In the data rows, zero lies at 7.5, halfway between 7 and 8.
Some points:
[ 2  8 11 10 11 12  4  4  6  6  5  6  9  7  6  7  7  7  7  6  6  7  5  6  7  6  7  7  7  7  8  7  5  8  7  8  5  8  8
 12 12 12]
[ 7  6  6  4  6  7  8  7  9 10  9  7  6  6  6  5  6  8  5  7  6  7  6  5  6  5  9  7  8 10 13  7  5  4  8  5  5  7  5
  6  8  6]
[ 7  6  6  7  7  5  8  7  7  7  6  7  7  9  8 10  7 10  8  7  6  7  6  4  6  8  8  7  5  7  9  8 12 12 13 11  9  7  7
  8  7  9]
[ 2 14 15  8  7  7  8  1  6  3  7  6 10  8  5  5  5 10  5  4  6  6  1  1  9  5  7  8  7  3  7 10  7  8 13 12 13 13  8
  7  9  8]
[ 2  4  5  2  6  8 13  7  6  5  6  6  9  6  4  5  5  7  5  6  8 10  5  8 15 12 12 13 15  8  9 11  9  7  6  4  2  5  5
 10 14 14]
[ 4  7  6  6  6  6  6  4  7  4  5  5  6 12  7  9  4 13  7  3  8  6  4  8 15 15 15 13 10 11 11  6  6  6  5  5  3  6  7
  5  6  7]
[ 7  7  6  7  7  5  7  7  7  7  7  7  8  9  7  6  8  8  9 10  9  5  8 10  8  6  8  8  6  9  7 10  9  9  9  9  9 10  9
  9 11  9]
[15 15 14  9  9  9  8  2  4  4  6  6  9  8  4  6  3 13  7  5  6  6  1  2  9  6  7  6  8  6  7  9  6  4  6  5  0  6  5
  9 14 14]
[10 11 13  9 13 12 13  9 12  9  7  9 10 14  8  9  3 12  6  5  8  8  7  9  7  6  7  6  8  4  7  9  9  7  4  4  5  9  3
  7  8  8]
[ 6  8  6  7  7  5  7  8  7  5  7  8 10  8 10 11 14 15 12 11 10 13  8  9  9  6  8  7  8  6  6  8  7  6  6  6  5  7  6
  8  6  9]
[ 7  4  5  6  9  9  9  7 10  6  8  7  7  7  6  4  5  8  8  6  6  6  4  4  8  6  6  6  8  6  6  8  7  5  8 10  9  7  4
  6  8  8]
[8 5 7 5 5 6 7 5 7 8 9 9 9 7 6 5 4 7 7 7 7 7 4 7 6 6 5 8 7 8 8 9 9 8 6 6 5 7 7 7 4 9]
[ 4  6  5  3  5  4  3  2  8  7 11 15 15 15 13 11  7 14  5  5  7  5  1  1  8  3  3 10 10 10 15 15  9  7  5  3  4  5  5
  5 10  9]
[ 8  5  9  7  9 11 11  8  7  5  3  8  9  6  7  3  3  9  8  5  6  7  2  3 10  6  6  5  8  6  7  9  7 13  9  4  7  7  6
  4  8  6]
[ 6  6  8  5  7 10 10 10 11 10 12  8 12 12 12 10 11 15  7  6  9 10  7  7  7  7  6  7  8  5  3  9  7  6  7  5  6  7  7
  6  8  8]
[ 5  7  7  5  6  7  8  5  6  5  6  7  6 11  8 11  8  9 10 10 12 10  6  6  8  6  5  7  6 10 11 10  8  8  6  6  4  6  5
  8  7  7]
[ 2 12 12  9  8  7  8 10 12 13 14 11 11  8  7  6  4 10  8  5  7  5  3  3  9  7  5  7  6  4  4  9  7  8  7  5  2  5  5
 11 12 11]
[ 9  6 10  4  7  5  6  6  5  7  6  6  9  7  4  5  7  9  5  4  6  5  3  5 10 10  8 11 11  7  8  8  6 10  8  8  9  9  3
  6  7  8]
[ 7 11 11  6  6  4  7  3  6  5  5  5 10  6  6  5  2 11  6  5  6  4  2  4  7  6  9  9 13 12  8 11  7 11  9  8 11  7  3
  5  7  9]
[ 6  7  7  7  7  6  7  4  6  6  7  9  8  6  8  8  9 14 12 12 12 11 13 10 10  8  7  9  8  8  7  6  5  7  5  6  5  6  6
  6  7  6]
[ 9 10 13  9 14 12 15  8 11  6  9 10  8 14  7  9  5 13  6  7  6  8  8 10  8  7  5  6  7  6  6  9  5  8  6  5  5  5  7
  4  8  9]
[ 3  4  7  3  8  5  8  3  6  6  6  4  5  8  5  6  7 15 12  6  9  5  2  1  6  6  5  8  9 10 14 14  8  8  2  2  5  8  9
  9 12 15]
[ 7  6  9  5  9 10 14  9 15 13 15 15 15 15 11 11  8 14 12  7 10  7  0  2  9  6 11  9 12 13 15  9  6  9  8  7  4  8  6
  7  9  9]
[ 7  9 11  4  4  5  6  4  8  4  4  7  9  7  1  6  6 11 11  8 11  8  2  4  7  6  6  4  8  4  7  9  5  3  8  6  8  6  8
  6  9  9]
[ 8  5  6  0  7  6  7  1  8  2  5  5 10  5  5  7  8 14  8  5  9  5  0  1  8  4  5  8  7  3  5 10  9 15  9  6  3  3  3
  3  9  6]
[ 5  4  6  3  6  7  7  3  7  4  5  7 10  6  5  3  3 15  8 13 15  2  4  5 10 10 10  5  8  6  7  9  7  6  9  8  5 15 12
 12 14 15]
[ 7  6  9  4  6  8  7  7  6  5  8  7  7  6  7  7  7 14 10  9 10  3  9 10 11  9 10  8 11 11 11 14 14 11 11  9  8  6  7
  7  8  9]
[ 4  4  5  3  5  6  8  4  6  4  6  7  8  8  5  7  5 15  9  8  6  7  0  0  8  5  6  6  7  6  5  6  7 15  6  8 13 10  8
 13 15 13]
[ 6  6  8  6  8  7  6  6  5  4  7  5 10  8  5  5  6 15 11 10  9 12 10 11  9 10 12 13 15 10 11 13 11  9  9  7  5  6  5
  6  8  7]
[ 3 10  9  9 14 13  6  5  5  5  7  7  9  7  7  7  7  8  7  6  8  7  4  4  8  7  7  6  8  8  8  8 10  8 10  8 10 10 10
  9  9  8]
[ 7  9 13  7  8  3  6  3  6  4  8  6 10  6  8  5  4 10  9  9 13 14  6  8 14  8  7  6  8  6  8  8  7  6  6  6 10  7  7
  8 11  9]
[ 6 10 10  7  7  7  6  6  7  6  7  9  6  7  8  6  8  7  7  7  7  6  6  5  6  7  9  7  9  9 10  8 11 12  8  8  6  8  6
  5  8  8]
[ 8  7  7  1  5  5  6  5  6  4  8  6 10  9  4  2  2  8  6  6 11 11  8  5 11  7  7  5  6  5  6  8  5 13  7  7  8  7  5
  5  7  9]
[ 8  7 11  5  5  5  6  5  8  4  6  7  8  7  7  6  6  7  7  5  6  7  5  5  6  7  9 11 12  9  7  6  7  6  6  4  4  5 10
 13 15 12]
[ 7  6  8  8  8 10 10 10 10 11 10  9  9 11  7 10  7 11  7  7  7  8  8  6  8  5  6  8  8  6  5  7  8  7  6  7  6  8  8
  5  9  7]
[12 10  6  8  8  7  8  6  6  7  8  8  7  7  7  7  7  7  8  5  8  6  6  6  7  7  7  7  8  6  7  7  6  7  8  7  8  8  9
  9  9  7]
[ 9  5  8 10  8  8  8  6  6  6  8  8  8  7  7  6  7  8  7  6  7  5  4  6  7  7  8  7  6  5  8  8  7 10  7  7  8  8  5
  6  7  9]
[ 7  5  7  4  7  6  8  7  7  6  6  5  7 10 10 10  6  9  8  6  6  8  4  3  7  6  6  9  8 11 14 14  8  9  9 12  7 11 10
  9  9  7]
[ 7  7  6  5  6  5  7  7  7  7  8  7  8  7  7  7  7 10  9 12  8  5  6  9  9  9  7  6  8  6  9  8  9  9  8  9  8 11 12
  9 10  9]
[12  8  9  9 10  8  9  7  8  8  6  6  8  8  8  6  8  8  6  6  8  6  6  4  8  6  7  6  8  6  8  8  6  6  7  7  8  4 10
 13 10  9]
[ 7  8  7  6  5  7  7  8  7  9  7  9 11  8 10 11 11 12 10  9  9  9  9 10  6  8  6  8  7  6  7  7  7  7  6  7  7  6  6
  7  8  8]
[ 3  3  8  1  6  3  6  0  5  6  9 13 15 15 13 13  9 13  9  6  5  4  3  4 11 11 13  3  8  5  5  8  6  5  4  4  1  6  5
  6  8  8]
[ 4  5  7  3  6  6  6  2  5  5  6  5  8 15 12 14  9 15 14 11 14  9  3  2  9  5  5  6 10  4  4  7  5 12 12  7 11  8  2
  5 10 10]
[ 4  3  6  1  4  5  8  1  6  4  6  6 10 10  5  7  4 15  9  1  6  8 10 15  9  4  3  3  9  5 10 12 11 11 14 11  6 12  9
 10 12 11]
[ 8  7  8  4  5  7  6  5  7  4  6  5 11  6  9  9  7  9  7  6  6  5  6  4  7  7  5  7  8  7 11 11  8  9  5  4  5  7  6
  7  7  7]
[ 7  6  7  4  6  7  6  0 11 10  8 12  9  8  5  6  6  9  8  8 10 12  8  8 15 14 12 13 12  9  9 13  8 11  9  8 12  8  6
  7 10 10]
[ 6  9 11  9  5  5  7  3  7  6  6  5  8  7  4  5  5  9  5  6  7  7  3  4  7  7  7  6 13 10 11 14 13 15  6  5  3  7  5
  6  8  7]
[ 6  5  5  5  6  6  6  6  6  5  8  9  8 12  8 10  3  8  5  5  8  6  4  5  7  9  9 10 14 10  6 10  7  8  9  8 11  8  6
  8  8  7]
There is one direction along which these points spread out most. Where along it does each point below lie, from 0 to 99? The average is 50, and the first point in the table lies past the average. One standard deviation of the points above along it is 16.
[ 7  6  6  7  7  5  8  7  7  7  6  7  7  9  8 10  7 10  8  7  6  7  6  4  6  8  8  7  5  7  9  8 12 12 13 11  9  7  7
  8  7  9] 54
[12 10  6  8  8  7  8  6  6  7  8  8  7  7  7  7  7  7  8  5  8  6  6  6  7  7  7  7  8  6  7  7  6  7  8  7  8  8  9
  9  9  7] 51
[ 8  7  8  4  5  7  6  5  7  4  6  5 11  6  9  9  7  9  7  6  6  5  6  4  7  7  5  7  8  7 11 11  8  9  5  4  5  7  6
  7  7  7] 52
[ 3 10  9  9 14 13  6  5  5  5  7  7  9  7  7  7  7  8  7  6  8  7  4  4  8  7  7  6  8  8  8  8 10  8 10  8 10 10 10
  9  9  8] 57
[ 7  6  6  4  6  7  8  7  9 10  9  7  6  6  6  5  6  8  5  7  6  7  6  5  6  5  9  7  8 10 13  7  5  4  8  5  5  7  5
  6  8  6] 46
[ 8  7 11  5  5  5  6  5  8  4  6  7  8  7  7  6  6  7  7  5  6  7  5  5  6  7  9 11 12  9  7  6  7  6  6  4  4  5 10
 13 15 12] 60
[ 8  5  6  0  7  6  7  1  8  2  5  5 10  5  5  7  8 14  8  5  9  5  0  1  8  4  5  8  7  3  5 10  9 15  9  6  3  3  3
  3  9  6] 64
[ 9  6 10  4  7  5  6  6  5  7  6  6  9  7  4  5  7  9  5  4  6  5  3  5 10 10  8 11 11  7  8  8  6 10  8  8  9  9  3
  6  7  8] 63
[ 4  4  5  3  5  6  8  4  6  4  6  7  8  8  5  7  5 15  9  8  6  7  0  0  8  5  6  6  7  6  5  6  7 15  6  8 13 10  8
 13 15 13] 73
[ 8  7  7  1  5  5  6  5  6  4  8  6 10  9  4  2  2  8  6  6 11 11  8  5 11  7  7  5  6  5  6  8  5 13  7  7  8  7  5
  5  7  9] 64
[ 6  6  8  6  8  7  6  6  5  4  7  5 10  8  5  5  6 15 11 10  9 12 10 11  9 10 12 13 15 10 11 13 11  9  9  7  5  6  5
  6  8  7] 53
